In the rows, 128 means zero.
Rotation paths and how fast each direction turns (degrees per step)
Each turn is a multiple of 5 degrees from 10 to 175, or 0.
Each row of a path follows its step; steps can be skipped.
path 1
step 7: [117 115 133 122 119 117 143 121 136 135 132 143 114 128 122 124 141 137
 132 137 128 140 116 131 130 117 129 122 133 134 116 140 132 133 135 124
 139 132 120 143 133 125 134 135 129 117 143 129 140 115 132 127 133 115
 129 129 133 135 134 126 126 130 116 125 134 131 123 106 137 107 118 133
 126 142 123 147 134 136 125 122 126]
step 13: [138 128 141 140 127 134 131 122 132 121 134 142 120 126 130 134 120 127
 126 104 137 118 125 134 125 108 133 132 144 134 126 133 134 127 135 132
 135 121 132 135 114 141 116 128 105 121 138 135 134 120 116 131 119 118
 137 119 137 119 128 128 132 130 120 119 132 121 127 121 121 133 134 133
 128 120 128 148 126 112 125 143 145]
step 14: [120 117 127 125 123 141 132 134 125 136 134 122 126 125 144 141 131 129
 113 119 146 128 136 131 123 137 119 132 121 140 123 135 128 112 129 136
 119 113 132 129 117 136 136 131 118 122 123 129 128 135 118 122 135 125
 134 127 130 113 108 131 140 123 131 118 121 130 117 128 134 129 138 118
 141 137 125 134 101 128 112 146 126]
step 17: [112 126 144 120 121 135 117 134 116 122 122 140 114 128 138 118 130 120
 129 117 121 116 127 129 112 135 115 132 141 128 130 136 121 118 141 126
 116 107 140 121 122 135 123 127 127 135 132 124 135 141 118 129 127 132
 137 138 137 130 115 139 139 117 137 138 127 127 137 131 126 109 136 142
 131 133 134 135 124 116 116 129 125]
step 19: [117 131 124 127 125 143 132 131 136 136 128 127 124 117 131 115 128 130
 121 106 123 123 131 147 118 128 127 130 118 131 144 133 133 130 122 123
 119 119 147 117 136 129 135 149 117 122 128 115 125 132 122 135 130 132
 144 141 133 132 115 113 144 145 129 121 124 129 119 126 134 130 113 134
 128 125 130 140 142 133 113 130 133]
step 26: [130 133 132 144 132 123 126 114 117 133 123 125 126 118 135 114 126 131
 132 116 128 124 126 126 136 126 116 121 130 131 119 116 123 115 124 129
 111 132 122 125 103 113 123 131 134 130 144 156 140 145 126 111 122 115
 123 133 128 130 125 128 133 128 123 140 131 128 126 114 133 135 130 138
 125 124 135 121 121 113 125 117 134]
step 27: [135 121 115 126 127 142 118 126 131 139 130 133 131 128 123 119 131 123
 134 111 127 130 121 121 122 120 132 135 122 133 136 121 118 119 126 129
 141 130 107 118 118 126 127 135 132 115 114 136 118 137 115 113 129 113
 139 141 127 135 112 120 126 129 125 121 119 112 109 116 125 132 125 128
 122 117 120 131 129 112 140 136 139]
step 31: [142 128 131 125 132 134 140 124 136 118 110 122 109 124 121 129 141 127
 130  97 136 118 121 126 122 132 135 129 123 122 124 135 123 115 134 131
 133 116 135 140 128 132 117 132 127 132 131 138 124 142 126 120 114 125
 136 122 132 137 125 131 140 137 131 128 135 113 129 133 131 125 130 125
 130 126 125 115 105 114 146 115 132]
[129 130 129 133 125 129 131 128 131 130 124 126 129 129 129 128 132 129
 127 128 123 128 127 127 127 128 129 131 128 125 129 126 128 126 130 124
 128 128 129 129 130 128 127 126 127 127 128 125 128 126 129 127 124 127
 127 126 131 127 126 129 128 131 128 126 126 128 129 126 128 127 128 125
 130 127 126 130 129 128 126 131 130] : 125
[125 130 130 127 126 132 126 128 126 129 129 126 127 129 127 129 125 129
 129 129 129 128 129 127 127 128 129 126 127 131 127 128 130 128 132 129
 129 129 129 130 128 129 129 131 125 128 128 127 128 125 131 132 126 129
 129 128 127 126 130 134 129 127 127 130 128 129 128 123 129 129 128 130
 128 131 126 130 127 127 127 131 129] : 10
[133 128 131 131 126 129 129 127 125 128 126 132 131 127 129 128 126 129
 125 126 131 128 127 128 128 129 126 127 125 129 127 128 129 127 126 125
 132 131 125 127 126 129 127 125 128 129 127 128 128 127 128 127 128 126
 129 129 130 127 127 130 127 126 127 131 127 129 125 127 126 132 129 128
 126 128 129 129 128 129 126 129 125] : 25
[126 130 129 123 126 130 127 128 126 129 129 129 125 127 129 128 130 129
 126 124 128 127 127 127 129 132 129 127 127 124 128 128 128 129 126 130
 127 128 130 131 133 132 130 125 131 127 127 129 127 131 125 130 127 128
 128 127 131 128 128 130 128 129 128 129 129 126 126 127 128 128 131 130
 129 126 129 129 129 130 128 129 129] : 25
path 2
step 1: [129 127 127 119 137 136 116 145 109 123 129 121 126 148 130 117 126 125
 122 119 127 135 128 130 123 128 118 130 132 121 120 116 140 134 125 133
 122 128 145 126 124 120 132 133 131 125 118 119 134 119 142 121 140 134
 120 117 141 120 120 118 138 127 137 141 119 139 127 120 117 114 142 133
 123 125 132 124 125 119 119 124 124]
step 2: [131 129 141 124 111 122 108 119 125 127 131 127 134 140 140 120 123 127
 135 123 116 126 130 116 125 142 115 119 134 123 146 125 126 122 136 137
 151 118 116 132 126 136 121 127 131 125 127 127 142 126 140 137 135 125
 135 124 126 127 125 126 129 143 135 126 134 143 122 135 128 126 139 128
 123 125 126 129 129 138 117 114 128]
step 7: [130 132 123 114 109 123 125 125 117 127 129 123 139 137 137 126 138 143
 134 103 131 129 129 121 130 123 136 130 141 130 127 121 126 119 140 112
 144 126 134 136 111 132 121 126 127 135 125 139 139 125 132 136 116 121
 139 118 122 118 135 126 126 137 121 126 126 133 125 126 134 129 119 127
 139 145 119 131 124 120 130 124 117]
step 18: [124 142 130 132 117 127 127 132 130 125 131 135 133 128 132 113 127 138
 137 130 142 137 124 125 111 125 130 129 115 131 113 123 134 118 116 129
 138 133 128 136 115 131 117 137 117 130 125 111 136 123 134 128 135 130
 121 120 108 126 130 127 116 129 146 127 128 134 128 131 118 131 128 106
 116 126 128 143 117 132 122 133 130]
step 20: [134 127 126 115 134 131 117 136 134 121 136 151 140 144 121 118 123 127
 127 109 126 129 128 120 126 125 127 128 128 129 134 120 127 128 133 130
 127 116 125 121 138 117 132 132 136 137 136 127 140 111 144 129 134 123
 126 125 133 127 124 136 120 147 114 135 119 130 126 126 118 130 125 117
 135 142 132 127 122 129 124 107 129]
step 21: [141 115 128 127 123 118 127 121 128 117 113 121 135 132 144 115 121 127
 124 119 126 116 121 128 119 126 113 130 133 121 120 127 120 123 141 137
 137 129 108 126 128 127 135 121 121 139 136 134 130 126 136 119 130 128
 124 144 112 142 124 125 130 118 112 132 121 134 120 136 133 141 118 130
 129 126 129 126 125 140 114 130 129]
step 28: [139 135 145 134 130 132 122 122 129 139 119 116 144 139 120 117 137 130
 122 122 120 130 126 126 121 117 137 142 139 122 138 131 132 119 117 137
 133 140 133 134 120 125 110 128 123 124 124 135 123 122 125 120 126 124
 133 135 115 127 142 135 132 132 121 134 119 125 132 135 139 134 119 137
 107 116 121 136 132 122 127 124 125]
step 32: [111 124 146 128 118 128 120 124 113 123 127 139 132 140 126 116 129 130
 121 114 134 144 125 127 121 126 114 118 136 119 143 121 124 137 122 145
 126 132 125 124 128 138 123 125 121 135 126 131 128 129 131 123 135 147
 135 121 131 124 130 118 125 148 122 127 138 126 129 126 122 136 123 128
 128 121 131 129 127 130 113 109 133]
[128 132 128 128 128 128 131 129 130 131 124 127 125 128 129 129 131 132
 129 125 129 128 129 129 130 130 129 128 125 129 128 129 131 128 132 128
 127 128 127 129 125 131 128 129 130 130 127 127 125 129 131 129 126 128
 126 127 125 127 126 128 129 130 130 127 131 127 127 128 127 129 127 124
 131 130 127 126 129 127 128 132 128] : 95
[129 133 130 123 130 129 130 128 128 129 128 130 129 127 129 130 131 131
 125 129 129 131 128 125 131 129 125 128 127 127 127 127 126 131 127 129
 125 126 128 129 130 126 130 129 127 125 128 128 128 129 127 129 131 126
 128 127 130 129 127 129 126 125 127 129 127 127 127 128 124 127 128 126
 126 130 127 130 125 128 126 127 128] : 155
[125 127 132 128 129 124 128 129 129 128 129 130 128 128 127 127 127 127
 130 127 131 129 125 128 128 131 132 127 125 134 130 126 129 129 130 128
 126 131 130 127 132 127 125 128 130 128 128 129 126 131 128 129 129 126
 131 126 126 126 127 130 129 130 127 127 126 129 127 129 127 128 125 129
 127 130 129 129 128 131 128 125 125] : 145
[131 128 130 125 127 128 128 128 129 132 126 128 129 126 130 129 123 129
 131 127 129 131 127 128 126 127 128 129 128 128 130 127 128 129 128 129
 132 129 127 127 127 127 130 128 126 129 130 129 127 130 127 129 126 132
 133 127 126 129 128 128 126 130 126 130 128 129 125 126 132 127 131 128
 126 128 126 130 127 127 126 131 129] : 155
[124 130 128 131 125 130 130 126 132 126 130 125 131 125 130 131 127 127
 130 129 128 131 131 129 130 127 128 131 129 127 128 127 130 128 128 125
 128 126 129 127 126 128 125 127 126 129 126 126 127 126 129 125 126 125
 132 130 127 127 128 129 128 128 127 128 127 127 127 126 126 131 128 129
 126 130 128 129 129 126 131 128 127] : 35
[130 131 124 123 126 130 131 127 127 125 128 129 127 131 129 125 125 125
 128 127 129 130 128 126 127 127 128 128 128 129 128 130 129 128 129 125
 126 127 127 124 129 127 129 128 126 127 127 126 128 130 127 128 125 127
 129 127 127 130 128 127 128 128 129 123 127 129 129 129 130 129 124 128
 129 129 126 127 131 128 127 127 130] : 25
[130 128 130 127 126 128 125 129 127 130 127 125 131 130 127 128 129 128
 125 130 128 127 133 125 128 129 130 129 129 131 131 127 131 124 129 124
 128 125 128 129 130 127 133 126 129 127 130 128 126 125 129 128 130 129
 130 128 127 131 129 128 130 131 129 128 128 128 125 127 125 127 129 129
 129 127 127 126 128 128 129 126 127] : 80
path 3
step 5: [125 128 122 121 124 113 128 129 132 127 129 127 121 122 139 124 124 108
 124 125 132 128 131 149 131 118 102 132 129 130 122 126 133 126 130 119
 124 144 133 127 116 118 121 124 124 111 134 126 132 143 126 137 136 129
 130 134 118 121 142 114 124 125 120 129 130 113 122 128 134 122 118 123
 137 144 135 130 134 108 129 135 129]
step 6: [133 122 130 124 144 126 122 128 135 127 139 138 112 137 136 133 124 125
 124 134 135 128 131 135 120 128 126 128 134 128 136 114 122 118 135 132
 131 104 137 128 122 129 115 131 141 124 139 133 123 117 137 132 125 124
 135 125 124 107 130 150 126 128 119 120 143 132 137 130 118 127 131 125
 150 116 139 128 125 124 133 133 134]
step 12: [117 118 123 133 125 133 127 135 139 124 139 138 124 147 139 129 127 131
 138 127 123 138 116 130 112 123 129 126 136 125 139 125 121 132 131 115
 142 120 126 114 120 126 124 128 132 134 138 132 132 117 114 105 125 107
 128 135 124 131 123 141 140 129 123 122 125 127 131 124 139 126 131 136
 133 135 129 119 109 126 124 115 124]
step 19: [127 127 126 131 117 112 127 138 136 130 128 121 130 113 111 132 125 133
 123 124 124 128 123 135 151 134 129 130 141 122 116 126 128 134 127 129
 124 128 139 132 113 120 143 132 134 135 134 133 107 124 133 123 132 133
 119 133 129 123 131 126 117 130 136 139 133 129 135 105 127 118 124 136
 126 120 117 111 122 144 120 134 125]
step 20: [130 129 134 117 121 122 121 142 134 129 129 125 136 121 143 132 120 131
 140 137 128 132 132 136 131 125 129 139 126 127 123 125 136 132 131 117
 141 129 143 102 131 125 132 109 133 130 128 127 139 118 111 119 123 111
 132 133 152 137 119 128 125 127 127 124 130 131 132 133 119 128 129 121
 139 139 109 130 130 132 122 140 122]
step 23: [120 131 134 136 129 127 139 128 138 122 124 132 111 117 135 142 127 124
 122 133 131 121 150 141 127 118 110 137 136 127 128 117 139 140 142 134
 126 127 147 138 122 124 115 135 127 132 126 124 131 121 128 118 113 130
 115 131 137 121 130 132 130 138 118 136 124 131 131 128 136 119 135 119
 116 135 121 129 115 130 141 127 135]
step 26: [145 121 129 126 122 121 124 135 120 127 128 127 123 134 146 127 135 123
 148 127 133 130 143 135 121 122 134 126 130 126 113 137 124 112 121 129
 128 145 149 127 134 126 133 140 132 136 119 133 139 129 118 129 120 128
 128 135 130 123 134 134 116 136 107 118 123 121 145 129 115 122 124 124
 130 125 127 145 136 132 126 123 132]
step 31: [125 120 122 135 137 122 132 141 132 117 140 134 116 125 130 134 140 124
 133 124 137 122 140 115 127 133 123 126 152 119 127 114 120 144 133 139
 125 127 125 133 133 133 129 125 137 127 127 140 118 112 115 127 131 125
 128 141 135 127 138 134 126 141 131 132 135 140 112 124 128 136 133 137
 130 139 117 119 115 116 117 129 128]
[129 132 130 129 126 126 128 127 132 127 129 125 128 125 129 129 130 130
 132 128 126 130 125 123 130 126 128 128 128 122 127 128 128 129 128 128
 127 127 128 128 129 130 127 126 127 130 127 129 128 127 128 127 129 129
 130 129 126 128 125 127 127 130 129 127 132 130 126 130 131 128 127 127
 128 129 126 128 125 129 130 129 125] : 35
[127 128 126 124 126 130 129 127 132 126 127 127 127 131 129 127 128 127
 129 130 123 129 129 129 126 126 128 126 130 128 129 128 127 125 127 127
 130 127 128 128 129 127 127 129 127 130 131 128 129 129 133 130 130 127
 126 127 131 126 129 130 134 125 127 128 129 127 129 129 125 129 128 126
 128 128 128 129 126 128 130 126 126] : 120
[129 130 128 129 126 128 127 128 126 124 130 126 129 132 129 129 126 126
 128 128 127 128 127 129 125 129 129 124 128 128 128 127 128 126 128 125
 125 129 128 129 129 130 131 128 126 130 120 130 128 128 125 124 129 127
 126 129 128 126 128 128 130 128 130 128 130 127 127 130 127 131 129 129
 129 127 128 129 127 127 125 127 130] : 80
[125 125 127 130 130 128 124 124 128 130 130 128 125 130 127 129 131 130
 128 126 127 129 125 129 129 129 128 129 127 129 129 131 125 126 130 127
 123 126 128 128 127 132 127 129 129 127 130 130 124 127 129 130 127 126
 128 128 128 129 125 127 132 127 128 125 128 128 126 127 127 127 130 131
 130 126 128 130 127 130 126 128 127] : 120
